One turning vector, and how many steps it has turned:
The counts run from 0 to 234.
[102 123 153  93 127 127 166 134 157 124  80 120 124 145  99 128  89 134
 133 142 130 135 132  95 127 143  99 105 142 184 174 119 106 169 141 137
 148 161 174  61 110 117]
172
[125 145  95 111 117  74 147 137 132 148 107 120 143 126 110  96 122 130
 114 162  91 121 161 123  93 106 120 162 115 167  82 115 144 162 123 128
 124 136 212 117 135 179]
122
[119  82 125  84 161 117 106 105 120  89 148 110 159 140 156 150 135 173
 122 165 157 147 161 145 125 110 157 111 136 102 177 101  90 141 145  94
 147  95 137 114 100 147]
27
[139 160 142 149 169 139 119 141 133 115 174 130 161 114 136  79 138 180
 118 120 132  99 107 180  96 162 162 134 118 124  74 149 151 162 125 144
 149 102 160 126  82 152]
63
[125 164 145 130 147 154 156 114 133 121 122 112 157 147 102  90 101 135
 104 153 160 123 128 111 143 133 146 100  94 151 124 111 141 190 164 141
 161  93 176  91  83 143]
175
[ 86 144 145 119 112 154 138 119 139 138 165  93  96 109 114 157  85 107
 140 179 177 170 113 152 124 185 151 121 145 127 155 148 107 118 140 127
 134 140 115 103  88  86]
15
[129 125 133 101 129  92 102 131 130 114 161 109 140 116 168 135 153 173
 134 145  97 134 165 207 119 151 133 161 142 101 126 125 139 107 110 101
 104 148 172 132  85 149]
78
[133 109 127 108 122  70  91 138 117 110 104 121 135 126 184 153 155 145
 157 117  77 146 147 171 112 137 110 164 155 107 134 119 106  83 102 100
  81 145 124 160 153 150]
86
[157 188 124 166 121 121 148 115 123 142 112 129 145 125 106  73 126 115
 110 105  91 103 118 118 113 129 130 137  80 138  60 133 176 138 145 149
 119 101 172 156 154 147]
115
[ 70 119 139  96 114 156 133 157 138 127 145 103  96 130 127 167  98 121
 152 176 170 161 123 139 138 152 132 130 166 162 157 126  93 157 114 119
 136 156 121  86  91 115]
188
[155 102 148 132 179 138 120 129 140  86  68 155 183 123 160 114 149 189
 126  92 122 119 142 117 135 115 131 110 157 117 167 111  94 153 109 116
 152 111 114 104 149 165]
217
[ 99 119 113 103 150 104 141 116 149 111 110 113 154 112 115 126  92 135
 126 196 154 160 157 131  84 145 148 123 143 158 149 120  84 159 133 127
 165 122 175  67 119 146]
9
[122 174 149 170 135 158 122 151 133 137 180 125 121 105 129 104 124 147
 134 113 135 115  66 172 104 185 149 150 138 121  68 167 147 137 118 142
 128 117 111 145 105 120]
65
[100 130 141 118 124 158 163 146 143 148 101 130  98 148  91 138  83 108
 146 121 150 128  88  64 125 129 108 108 150 185 146 128 111 170 139 146
 143 157 111  89 138 102]
170
[110 133 105 119 160 139 136 116 127 127 167 106 150 124 106 111 107 144
 102 198 177 143 144 122 107 124 178 116 117 143 117 117 105 181 144 122
 177  84 157  91  97 160]
11
[110 110 134 100 117  94 106 160 136 121 166 111 117 119 162 150 145 167
 151 143 105 137 157 199 107 159 120 166 168 112 132 139 132 108 103 102
 106 170 161 123  87 132]
77
[110 142 125 133 131 162 157 139 134 149 113 136 102 155  94 121  89 106
 133 116 155 122  74  48 126 112 126 101 128 175 126 127 112 182 148 160
 150 126  93  98 146 120]
169
[144 122 136 130 109  94 132 138 135 141  82 143 103 125 128 132 130 131
 149  67  54 120 115 109 116 125  81 145 162 130 140 144 135  90 120 126
  80 173 116 146 183 106]
102
[173 125  96 131 152 106 142 135 123 140 120 144 147 145 124  87 153 160
 112  85  76  78 139  87 101  80 113 138 120 128  89 116 167 160 136 130
 127 117 160 136 159 160]
106
[ 80 145 113 129 121 169 132 161 123 137 161 113 105 141 119 148 103 112
 136 172 198 149  87 105 134 133 153 136 138 164 107 126  95 182 113 134
 154 114  86 104 115 143]
186
[ 83 120 123 106 140 102 140 130 161 126  96 115 133 111 108 144  81 126
 131 187 147 173 137 128  89 159 130 125 154 165 159 131  71 151 129 123
 154 146 155  69 132 127]
8
[169 148 126 161 118 141 119 120 101 139 141 134 119 134 135 107 159 131
 128  56  83  92 102 102 136 110 115 135 114  91  95 140 172 104 131 130
  96 111  94 184 166 121]
99
[145 149 126 133 131 118  95 120 102 114 185 108 152 118 171 115 161 155
 124 131 115 117 147 186 133 129 156 154 108  78  82 126 155 118 124 102
 108  95 144 170  92 164]
80
[109 145 110 136  91  91 150 157 149 158  91 121  91 118 103 128 107  94
 145 125  88 135 109 114  89 149  90 163 144 177  95 147 129 120 122 136
  97 169 157 124 167 121]
119
[137 165 147 195 152 187 129 154 134 125 120 148 128  93 120  98 128 140
 126  78 140 111  72 125 123 160 142 123 149 122  93 160 124 146 104 146
 144 117  85 121 148 124]
229
[140  96 126 105 103 126 116 143 128 147 164 117  88 136 145 152 151 158
 149  80  79 109 140 129 138 122  88 146 163  96 150 134 165  92 124 103
  92 174 116 144 127  95]
93
[152 174 150 191 159 184 132 145 137 116 124 148 161  94 126  83 136 160
 110  84 136 106  83 129 129 160 156 119 129 114  93 149 137 153 114 147
 149  98 109 124 137 137]
228
[136 105 167  96 142 151 112 122 134  94 117 116 147 128 159 160 141 176
 139 120 135 138 164 151 174 139 126 102 160  97 210 108 113 117 119  94
 132 143 127 100  89 118]
207
[ 97 128 155  92 128 128 128 133 136 100 127  98 145 136 147 149 108 138
 133 192 159 163 166 164 150 152 140 125 141 148 174 108 104 152 125 105
 139 140 165  84  69 143]
190
[118 133 145 158 146 129 131 169 161 118  75 158 135  83 127 122 122 161
 139 110 112 134 105 145  92 184 117 148 191 149 135 155  90 133  90 134
 131 166 136  96 149 132]
232
[146 143 118 121 120 115 117  81  93 113  92 114 157 159 143 131 130  96
 120 136 118 143 154  87 158  75 128 113  79 115 135  87 129 124 154 113
 110  70 113 162 155 159]
149
